In the data rows, the value 128 means zero.
Here is a table of points, one per row:
[133 162 146 131 160 150 159 175 146 136 123 147 154 114 186 163 122 132 152 153 195 142 180 149 137 164 144 130 191 174 122 163 151 137 145 172 189 136 166 153 162 190 157 145 155 146 173 147 121 146 175 168 176 109 140 194 172 150 118 131 130 177 107 180]
[206 135 134 145 156 153 125 162 161 149 126 165 159 143 136 142 157 173 127 115 147 128 158 144 161 195 149 170 178 141 121 132 148 176 183 122 167 171 130 136 137 106 129 137 152 209 163 134 152 178 121 176 128 141 168 160 163 185 141 140 160 191 134 136]
[161 172 162 133 153 130 158 127 128 153 182 138 155 150 165 131 121 185 175 187 130 142 138 123 158 162 117 122 148 171 129 134 148 142 131 149 168 160 123 146 189 166 173 201 180 165 187 187 185 195 154 162 129 137 152 173 159 131 172 156 153 138 178 127]
[132 149 181 143 192 166 139 187 144 135 180 188 133 136 145 162 152 207 191 134 158 154 142 184 135 140 126 182 143 145 180 152 158 192 199 153 148 130 194 157 158 161 130 155 173 144 143 148 161 187 165 206 172 161 179 116 212 127 149 181 163 136 147 141]
[128 167 134 165 153 137 167 137 127 146 156 126 146 171 133 143 137 186 162 155 153 148 132 125 157 165 151 125 152 123 146 160 166 153 210 141 179 138 169 151 132 160 155 170 182 178 159 144 127 119 135 129 139 194 144 154 128 159 150 176 155 110 100 202]
[160 170 168 186 173 149 151 148 174 140 171 164 161 161 153 118 186 147 132 156 146 184 193 164 144 129 132 147 123 126 135 130 167 108 186 160 115 134 146 141 181 190 151 145 161 181 190 131 140 138 134 129 194 153 139 152 180 181 147 174 135 175 168 137]
[120 174 148 126 149 160 173 156 160 125 144 160 176 110 145 150 174 114 184 190 157 115 124 140 134 156 159 153 136 141 122 162 183 137 154 178 126 146 109 162 114 156 137 117 155 137 146 129 153 150 122 170 129 150 164 157 141 141 193 208 157 159 128 120]
[153 146 178 144 135 161 160 141 150 128 165 178 121 171 132 153 145 146 135 180 168 171 180 159 123 127 161 178 175 121 169 128 162 142 151 163 187 129 137 172 200 145 160 131 132 129 135 165 138 161 152 141  80 137 214 157 122 164 151 159 136 163 155 190]
[152 141 134 150 129 153 148 128 174 149 152 232 145 144 195 158 175 147 137 160 177 145 123 157 153 165 128 124 153 139 137 127 128 228 138 118 140 153 156 187 161 156 165 138 192 167 141 153 158 120 159 152 152 141 118 126 126 174 156 153 149 159 168 157]
[115 165 109 132 149 146 181 124 210 168 142 155 156 160 139 139 179 171 133 133 172 194 129 150 151 150 132 170 156 183 191 145 131 146 145 163 162 131 150 122 146 144 128 187 151 116 163 170 151 158 158 139 121 162 136 187 162 180 161 144 177 164 120 116]
[161 159 160 132 118 138 139 167 134 144 145 168 132 182 132 152 148 127 152 165 153 151 119 137 175 158 156 148 124 136 161 123 178 156 144 144 158 112 134 132 147 143 147 201  89 160 177 124 123 125 198 204 169 140 142 134 138 163 126 152 143 137 148 133]
[137 130 145 166 162 129 114 162 183 138 136 120 156 150 148 163 136 149 154 187 125 157 141 136 156 129 149 163 126 165 147 167 121 149 135 151 151 140 208 212 127 141 181 148 133 167 208 166 119 183 137 153 151 158 184 118 123 174 176 137 139 172 142 124]
[156 150 169 139 130 169 139 133 138 143 154 112 129 141 140 127 204 167 126 143 154 139 181 179 111 120 131 119 162 149 146 143 118 159 142 141 177 205 172 144 136 128 177 144 124 126 187 136 178 132 144 184 165 151 135 140 132 127 140 192 179 137 121 138]
[190 111 185 114 139 126 156 146 139 165 164 140 193 143 149 172 167 123 124 151 168 163 191 133 148 169 178 140 164 146 138 181 134 174 173 177 135 141 174 137 130 187 159 201 165 136 140 158 134 145 146 158 121 190 136 135 163 138 154 152 135 175 172 137]
[132 189 145 133 190 146 128 136 114 115 164 140 159 162 145 149 123 120 117 123 103 152 141 150 122 106 159 189 154 155 138 151 146 190 124 142 130 126 139 148 156 131 121 153 200 127 180 152 164 125 136 159 148 158 135 144 162 149 120 137 141 159 152 164]
[126 138 167 148 140 177 133 142 139 150 133 163 181 195 157 106 148 144 117 131 152 141 151 123 155 121 159 162 149 192 170 127 157 171 186 174 129 152 118 160 134 199 172 150 135 173 133 195 172 175 125 157 200 140 158 161 134 146 145 149 149 139 131 160]
[190 125 104 128 154 179 132 110 148 153 132 152 156 117 186 134 132 147 187 155 123 137 154 189 162 122 162 142 162 167 185 166 152 121 174 143 153 151 161 155 133 164 138 184 157 140 144 133 177 119 168 142 134 135 204 137 150 181 139 158 124 131 157 148]
[158 145 143 164 134 179 150 157 137 154 147 121 149 155 169 175 151 137 191 113 144 233 140 136 173 164 145 130 134 136 105 158 137 162 168 110 152 117 140 126 167 174 141 127 124 111 148 158 184 151 114 151 162 135 169 135 142 145 179 144 157 164 149 166]
[161 133 156 146 108 157 156 131 151 132 138 151 163 164 144 201 118 185 139 174 150 121 148 122 131 153 151 137 125 149 168 148 127 143 143 114 135 156 148 153 146 151 133 113 141 118 132 162 140 146 153 141 187 190 167 212 201 155 125 169 130 163 170 133]
[201 155 131 124 146 140 146 222 145 186 145 151 118 134 152 171 165 165 165 157 126 162 122 148 135 128 165 188 144 164 146 126 128 134 178 146 131 188 131 159 161 174 138 145 150 143 156 182 137 153 174 115 144 147 111 145 129 131 155 181 159 180 127 182]
[124 140 125 140 143 125 152 144 169 149 157 148 140 147 152 161 181 172 183 128 137 162 144 139 121 182 249 173 178 152 134 129 178 158 146 170 191 186 141 165 176 157 151 134 144 165 182 156 159 140 143 146 189 169 149 151 156 148 152 137 131 130 204 144]
[143 125 148 205 140 141 212 163 139 138 139 137 158 159 221 147 156 165 166 152 152 135 184 146 186 136 164 175 152 157 185 165 136 163 147 144 140 149 107 126 152 135 174 132 163 152 189 148 134 140 155 191 136 169 146 129 152 133 153 145 183 177 155 165]
[154 161 193 144 163 180 168 132 133 199 207 165 199 145 138 184 127 182 169 163 134 138 136 195 168 167 150 216 162 136 161 166 138 158 132 161 143 160 173 133 142 166 170 128 125 143 170 128 149 153 130 157 157 116 121 161 135 216 155 153 146 131 133 167]
[184 155 173 167 167 170 144 128 159 165 156 118 107 157 207 175 160 154 128 156 174 167 127 139 151 166 115 180 159 125 170 151 149 153 121 209 165 151 158 147 127 156  97 149 156 176 136 152 141 122 126 160 165 140 179 179 123 108 167 158 140 142 172 133]
[159 126 140 216 146 128 117 148 121 157 167 165 116 141 124 181 132 142 141 122 167 142 127 170 147 150 161 134 156 192 161 144 169 149 132 172 161 127 134 146 149 178 209 147 150 160 152 133 157 132 119 120 124 164 141 149 168 138 148 158 163 154 128 107]
[145 209 151 133 169 178 133 171 169 182 140 170 137 131 140 147 155 171 161 185 133 143 187 135 186 116 196 123 148 132 170 151 125 181 125 166 180 112 133 139 140 130 160 157 142 161 122 124 161 150 150 125 171 164 149 163 170 143 176 142 183 168 154 150]
[139 140 145 132 155 143 129 145 191 148 143 163 151 143 154 170 127 133 134 151 136 147 159 125 171 141 132 150 141 153 152 210 162 133 175 164 151 205 145 146 239 142 144 155 154 129 117 130 126 145 133 168 166 146 144 131 136 151 148 131 175 112 142 130]
[137 118 149 144 160 174 158 182 138  96 153 198 127 153 133 104 116 158 163 170 156 206 153 153 161 162 158 147 170 152 161 149 139 107 118 129 145 188 157 125 105 147 146 150 168 157 133 151 137 152 133 160 145 154 119 148 151 140 172 135 136 150 170 136]
[134 154 129 165 180 145 144 159 120 163 166 148 193 191 189 132 136 169 129 104 150 143 141 156 144 169 189 138 140 129 138 128 149 117 148 154 133 165 178 209 157 128 158 165 123 138 117 144 130 139 175 161 129 137 141 174 166 149 195 174 190 159 154 145]
[140 148 147 164 159 144 163 140 157 156 142 127 137 115 147 121 126 142 118 142 185 130 153 177 154 157 142 161 144 149 139 153 124 162 120 153 157 134 128 154 179 147 111 149 107 161 133 152 151 185 181 135 153 192 120 117 168 156 192 165 100 124 144 176]
[127 118 141 147 176 176 126 172 128 230 166 130 162 159 147 132 181 104 151 185 140 138 134 154 109 192 136 144 141 133 180 150 155 138 132 131 168 138 144 126 165 134 166 136 195 144 138 152 136 169 157 154 173 166 174 145 169 165 128 153 144 152 154 159]
[151 174 130 141 140 149 156 116 163 163 134 155 145 166 148 143 139 176 139 165 132 155 162 150  95 181 163 146 134 124 172 193 188 159 136 143 112 146 161 132 144 190 167 135 137 181 154 127 166 181 180 138 136 126 144 127 139  95 145 117 164 162 136 153]
[128 169 145 133 146  87 151 116 141 156 158 152 137 199 144 164 152 124 183 175 165 150 173 169 167 150 107 169 201 165 135 145 134 128 151 142 145 165 148 172 131 153 144 143 131 174 126 142 177 147 141 140 172 167 151 123 167 153 145 149 201 182 168 173]
[164 165 188 173 143 127 168 133 155 134 128 165 135 160 150 121 164 142 164 133 119 111 153 167 160 158 152 165 109 162 113 149 173 154 138 156 170 164 179 101 134 158 140 136 167 128 124 192 125 133 188 120 151 145 183 143 157 175 173 131 176 140 136 140]
[165 157 157 137 155 169 244 192 147 174 152 152 153 142 141 141 119 145 138 132 186 158 124 125 133 118 150 141 159 166 134 149 174 163 122 144 129 187 174 155 154 128 164 163 146 176 152 138 161 131 138 126 167 173 206 126 147 166 127 141 153 160 154 133]
[135 171 158 168 128 136 145 157 152 161 125 120 181 143 139 128 130 149 165 131 154 141 144 140 167 126 137 167 154 142 170 158 168 155 159 134 207 141 190 134 154 162 158 130 155 155 129 149 156 187 150 142 130 123 110 149 126 148 117 213 144 157 228 129]
[148 144 149 119 165 152 137 171 158 150 155 149 137 145 162 166 186 159 116 149 158 158 144 151 233 142 140 145 138 137 146 185 239 142 130 136 142 165 165 164 127 137 170 127 132 142 171 197 203 150 149 136 126 157 138 165 191 145 142 148 131 143 148 191]
[164 147 137 174 159 157 146 138 158 177 160 163 168  98 110 155 137 132 142 152 168 170 174 138 158 148 134 171 168 162 129 126 156 141 167 143 125 137 157 155 151 146 165 115 159 151 156 164 151 135 219 187 152 182 172 192 113 126 166 132 182 114 172 158]
[162 188 157 186 152 149 176 141 171 157 150 134 140 161 137 131 178 155 168 140 142 152 125 195 176 153 169 165 143 143 147 182 139 139 155 132 154 162 138 202 159 165 184 176 166 142 101 143 156 161 157 193 162 173 142 182 131 123 118 112 103 184 133 138]
[181 158 163 210 162 169 143 169 172 160 149 169 194 186 167 171 184 161 181 175 132 138 163 129 126 134 141 129 230 192 134 141 191 150 130 136 135 140 164 149 154 123 118 165 129 126 139 146 137 159 147 142 137 147 120 140 152 135 147 142 119 119 136 149]
[133 153 155 162 178 155 151 155 155 122 151 159 169 145 130 176 195 135 169 142 149 133 111 138 152 161 154 138 121 171 168 127  88 131 153 187 132 164 185 108 173 142 157 152 123 186 151 140 166 141 146 153 114 127 160 152 167 122 124 142 134 142 176 210]
[151 158 151 151 141 148 168 165 141 162 156 178 202 156 134 179 136 125 155 132 151 165 207 179 155 192 134 144 110 140 172 153 137 158 160 159 195 166 117 191 127 124 129 167 158 147 174 175 139 145 142 115 150 142 155 139 152 107 132 143 137 124 144 131]
[165 133 152 156 132 142 148 169 161 122 138 145 139 167 155 177 156 136 146 141 177 130 139 192 135 137 155 150 156 138 151 190 150 147 170 150 126 140 143 142 131 108 176 203 182 136 169 133 155 206 153 117 206 120 154 196 128 167 198 145 157 137 187 185]
[151 163 177 166 140 178 152 145 168 148 146  91 115 154 128 164 133 132 164 152 153 161 180 145 161 183 171 118 134 175 179 119 174 167 155 188 116 168 151 179 143 139 129 146 194 142 132 154 165 152 168 166 128 128 122 136 156 213 144 144 168 154 156 154]
There is one direction along which these points spread out most. Take the direction at right angles to it along which they spread out most. Go by this last direction. How far along it is each point below, from 0 to 99? 50 is the average, and the first point above lies past it. One standard deviation of the points above along it is 16.
[148 144 149 119 165 152 137 171 158 150 155 149 137 145 162 166 186 159 116 149 158 158 144 151 233 142 140 145 138 137 146 185 239 142 130 136 142 165 165 164 127 137 170 127 132 142 171 197 203 150 149 136 126 157 138 165 191 145 142 148 131 143 148 191] 35
[164 165 188 173 143 127 168 133 155 134 128 165 135 160 150 121 164 142 164 133 119 111 153 167 160 158 152 165 109 162 113 149 173 154 138 156 170 164 179 101 134 158 140 136 167 128 124 192 125 133 188 120 151 145 183 143 157 175 173 131 176 140 136 140] 64
[132 149 181 143 192 166 139 187 144 135 180 188 133 136 145 162 152 207 191 134 158 154 142 184 135 140 126 182 143 145 180 152 158 192 199 153 148 130 194 157 158 161 130 155 173 144 143 148 161 187 165 206 172 161 179 116 212 127 149 181 163 136 147 141] 29
[115 165 109 132 149 146 181 124 210 168 142 155 156 160 139 139 179 171 133 133 172 194 129 150 151 150 132 170 156 183 191 145 131 146 145 163 162 131 150 122 146 144 128 187 151 116 163 170 151 158 158 139 121 162 136 187 162 180 161 144 177 164 120 116] 63
[201 155 131 124 146 140 146 222 145 186 145 151 118 134 152 171 165 165 165 157 126 162 122 148 135 128 165 188 144 164 146 126 128 134 178 146 131 188 131 159 161 174 138 145 150 143 156 182 137 153 174 115 144 147 111 145 129 131 155 181 159 180 127 182] 28
[151 174 130 141 140 149 156 116 163 163 134 155 145 166 148 143 139 176 139 165 132 155 162 150  95 181 163 146 134 124 172 193 188 159 136 143 112 146 161 132 144 190 167 135 137 181 154 127 166 181 180 138 136 126 144 127 139  95 145 117 164 162 136 153] 51
[184 155 173 167 167 170 144 128 159 165 156 118 107 157 207 175 160 154 128 156 174 167 127 139 151 166 115 180 159 125 170 151 149 153 121 209 165 151 158 147 127 156  97 149 156 176 136 152 141 122 126 160 165 140 179 179 123 108 167 158 140 142 172 133] 73
[159 126 140 216 146 128 117 148 121 157 167 165 116 141 124 181 132 142 141 122 167 142 127 170 147 150 161 134 156 192 161 144 169 149 132 172 161 127 134 146 149 178 209 147 150 160 152 133 157 132 119 120 124 164 141 149 168 138 148 158 163 154 128 107] 39
[162 188 157 186 152 149 176 141 171 157 150 134 140 161 137 131 178 155 168 140 142 152 125 195 176 153 169 165 143 143 147 182 139 139 155 132 154 162 138 202 159 165 184 176 166 142 101 143 156 161 157 193 162 173 142 182 131 123 118 112 103 184 133 138] 50
[164 147 137 174 159 157 146 138 158 177 160 163 168  98 110 155 137 132 142 152 168 170 174 138 158 148 134 171 168 162 129 126 156 141 167 143 125 137 157 155 151 146 165 115 159 151 156 164 151 135 219 187 152 182 172 192 113 126 166 132 182 114 172 158] 69
[126 138 167 148 140 177 133 142 139 150 133 163 181 195 157 106 148 144 117 131 152 141 151 123 155 121 159 162 149 192 170 127 157 171 186 174 129 152 118 160 134 199 172 150 135 173 133 195 172 175 125 157 200 140 158 161 134 146 145 149 149 139 131 160] 28
[152 141 134 150 129 153 148 128 174 149 152 232 145 144 195 158 175 147 137 160 177 145 123 157 153 165 128 124 153 139 137 127 128 228 138 118 140 153 156 187 161 156 165 138 192 167 141 153 158 120 159 152 152 141 118 126 126 174 156 153 149 159 168 157] 29
[161 172 162 133 153 130 158 127 128 153 182 138 155 150 165 131 121 185 175 187 130 142 138 123 158 162 117 122 148 171 129 134 148 142 131 149 168 160 123 146 189 166 173 201 180 165 187 187 185 195 154 162 129 137 152 173 159 131 172 156 153 138 178 127] 50
[120 174 148 126 149 160 173 156 160 125 144 160 176 110 145 150 174 114 184 190 157 115 124 140 134 156 159 153 136 141 122 162 183 137 154 178 126 146 109 162 114 156 137 117 155 137 146 129 153 150 122 170 129 150 164 157 141 141 193 208 157 159 128 120] 58
[161 159 160 132 118 138 139 167 134 144 145 168 132 182 132 152 148 127 152 165 153 151 119 137 175 158 156 148 124 136 161 123 178 156 144 144 158 112 134 132 147 143 147 201  89 160 177 124 123 125 198 204 169 140 142 134 138 163 126 152 143 137 148 133] 52
